[120 112 123 134 138 127 126 131 125 144 132 125 138 129 134 136 114 106
 138 133 126 126 125 142 102 131 141 134 136 135 118 116 136 132 142 128
 121 118 132 130 148 147 115 120] -> <131>
[ 88  86 155 119 131 118 153 138 118 133 145 146 128 150  92 107 136  59
 135 131 129 149 113 138  82 100 153 125 124 103 111 103 150 147 153 119
 113 103 109 129 145 177 128 152] -> <123>
[119 148  94  92 122 144 143 100 129 104 154 104  87 145  77 162 146 186
 137  76 162 146 158 133 208 127 138 108  76 136 156 183 154 150 167 152
  97 160 149 122 120 132 193 133] -> <30>
[135 148 182 158  93  56 122  58 122 163 154 223 188 150  78 139  99  70
 129  70 135 193 162 172 115  33 114 102 150 162  51  46 133  79  69 100
  68  60  86 123 159 123 175  84] -> <133>
[ 91 108 154 125 149 129 110 162 102 134 122 155 126 148 168 130 101 101
 137 158 138 133 208  76 162 146 127 128  98  99 110 126 122 156 122  91
 137 103 135 149 182 122 117 118] -> <60>
back: [182 149 135] : <60>
back: [138 127 208 133 158 146 162  76 137] : <30>
back: [132 144 125 131 126 127 138] : <131>
back: [133  46  51 162 150 102 114  33 115 172 162] : <133>

[124 223 136 168 114] = <63>
[223 136 124 225  94] = <81>
[140 127 122 196  55] = <79>
q: [124 223 136 168 114] : <63>
back: [127 140] : <79>
back: [122 127] : <79>
back: [225 124] : <81>
back: [136 223 124] : <63>
back: [124 136 223] : <81>
back: [122 127 140] : <79>

[131 128  91 150 140 117 139  80 112  98 130  71 149  91  71 109 143 126
 137 133  69 155 137 136 107 202 141 112 139 143  99 151  85 113 147 139
 173 105 130 129  83 158  97 125 162  98 113 154 136 115 105] : <88>
[ 94 107 182 136 114 161 118 134 135 169 183 155 100 123 165 102  90 110
 126 137 109 151 153 109 118  90 116 144  96 106 194 128 135 135  92 125
 124 112 179  92 147 104 117 142 130 162 129 130  80 122  83] : <74>
[111 124 161  84 126 139 112 143 155 144 123 178  90 153 196 162  91 142
 106 135 167  95 120 145 147  74 124 128 116 122 158 113 156 121  98  91
  84 190 112 114 166 111 171 142  92 172 128 109 123 127 137] : <15>
[168 150 109 117 136 115 133 118 124  77  86 111 149 136  84 144 160 128
 133 110 129 118  84 155 141 166 128 117 147 151  56 130 120 103 189 121
 149 130 108 178 129 132 146 122  99  80 135 111 148 145 182] : <164>
[124 125 127 190 105 107 149 111 135 156 174 185 151  93 138  66 126 148
 152 113  60 134 139 111 108 163 103 150 119 112 146 123 109 145 104 116
 124 112 150 137  90 140  83 110 143 156 153 141 140  55  94] : <138>
[131 124 101 157 127 114 152  87 114 103 128  73 150  88  67 109 140 136
 144 135  73 162 133 112 111 205 154 115 128 139 109 143  87 106 153 130
 162  99 123 125  66 162  85 118 175  88 119 156 141 114 117] : <85>
[133 141  95 154 135 111 138  85 118  97 132  81 143  91  73 115 137 125
 142 135  78 176 138 117 110 199 139 126 128 136 101 145  87 116 143 132
 171 107 130 128  84 148  91 117 183  85 113 159 141 126 102] : <96>
[164 148 101 123 139 113 110 128 139  71  86  97 156 131  83 143 170 121
 137 107 124 116  90 140 139 162 140 117 155 149  52 129 127 105 179 130
 152 128 102 180 138 143 144 121 104  88 143 112 142 139 187] : <24>
back: [109 139 128] : <85>
q: [ 94 107 182 136 114 161 118 134 135 169 183 155 100 123 165 102  90 110
 126 137 109 151 153 109 118  90 116 144  96 106 194 128 135 135  92 125
 124 112 179  92 147 104 117 142 130 162 129 130  80 122  83] : <74>
back: [109 123 146 112 119 150 103 163] : <138>

[100 173 102 115  98] = <139>
[119 150 154 127 140] = <68>
[100 102 173  86 121] = <104>
[133  91 107 110  95] = <137>
[100 173 213 100 141] = <84>
q: [100 173 213 100 141] : <84>
back: [154 150 119] : <68>
back: [102 173 100] : <139>
back: [110 107  91 133] : <137>
back: [127 154] : <68>
back: [115 102 173 100] : <139>

[123 140  98 110 146]  <20>
[184 146 137 167 175]  <40>
[171  91  66  43 195]  <71>
[ 98 140 123 159 109]  <117>
back: [167 137] : <40>
back: [110  98 140] : <20>
q: [ 98 140 123 159 109] : <117>
back: [ 43  66  91 171] : <71>
back: [137 146] : <40>

[182 171  93  88 122  83 101 158 118  65 144 194  85  61 196 194 195 142
  54  93 105 185]  <9>
[ 55 180  58 161  72 100 137 165 144 141 126  85 195 122  95  94 113 165
 128  98  70 160]  <42>
[ 97 153 146 188  84  65 158 178 193 118 153 131 159 131 121  79 195  76
 192 110 187  63]  <72>
[ 62 169  67  58 169 105  95 160  76  84  79  79 167 121  83 188  85 159
 144  96 130 140]  <215>
[154  91 193 198 171 157  55 112  95  69 131  59  89 176 125 139 134 190
 118 186  90  64]  <210>
[ 97 184  83 192 102 186 158 168  66  86  77  58 111 110  85 146 123  85
  79 115  92  59]  <22>
[ 58 189  71 157 125 128 114  64  65  86 131 122 185 144  61 114 167  93
 167 143 170 129]  <10>
[ 81 140  74 165 172 116 113  84 113  68 153  81 155  91 200 137 131 116
 115  78  86 198]  <102>
[115 171 184 114 195 164 150 188  99 192 159  56 184  86 192 176 127 199
 138  86 103 194]  <178>
[ 99  98 107  80  93  99 135 193 124 153 177 157 177 202  53 186 174 124
 102  87  96  64]  <124>
[ 93  84 111 106 105  61 151 136 157  55  55 188 113 134  70 142 103  85
  81 108  63 173]  <19>
[140 177  89 198 160 101  62 171 197 189 179 110 173  98 164  79 199 162
  54 154 150  63]  <98>
back: [184 171] : <178>
back: [ 69  95 112  55 157 171] : <210>

[146 162 144  82 139 106 105 126  47  53  80 160 134 157 101  35 142 141
 140  69 134 126  98 136 162 148  78 150 148 128 138 106 109 167 154 115
  98  94 137 174  88 123 110 115 156] : <49>
[111 145 108 135 146 141 100 129  84 120 148 156 113 167 115 182 109 137
 121  86 132 120 111 146 174 144  84 140 123 138  90 118 113 179 138 125
 105 121 145 158  83 133 124 154 150] : <53>
[181 138 125 187 152 133 139 146 101 104 169 173 114 168 112 157 110 136
 121  78 129 120 109 146 162 144  82 141 123 137  89 122 114 176 135 124
 107 120 147 157  82 135 124 155 153] : <92>
[108 140 171 187 152 133 139 146 101 104 169 173 114 168 112 157 110 136
 121  86 129 120 109 146 172 144  82 141 123 137  89 122 114 176 135 124
 107 120 147 157  82 135 124 155 152] : <126>
back: [121 137 109 182 115 167 113 156 148 120  84] : <53>
back: [141  82 144 162 146] : <92>
back: [115 110] : <49>
back: [125 138 179] : <53>
back: [120  84 129 100 141 146 135 108 145] : <53>
back: [138 128 148 150  78 148 162 136  98] : <49>

[107 122 137 135 129] : <112>
[134 132 130 144 140] : <116>
[146 132 130 144 140] : <45>
back: [137 122 107] : <112>
q: [146 132 130 144 140] : <45>

[141  55 216  74 152  87 173 150 200] -> <80>
[ 79 127 137 208 184 104 187 102 211] -> <46>
[141  55 216  74 152  87 173  45 113] -> <29>
q: [141  55 216  74 152  87 173  45 113] : <29>
back: [200 150 173  87 152  74 216  55] : <80>
back: [113  45 173  87 152  74] : <29>
q: [141  55 216  74 152  87 173 150 200] : <80>

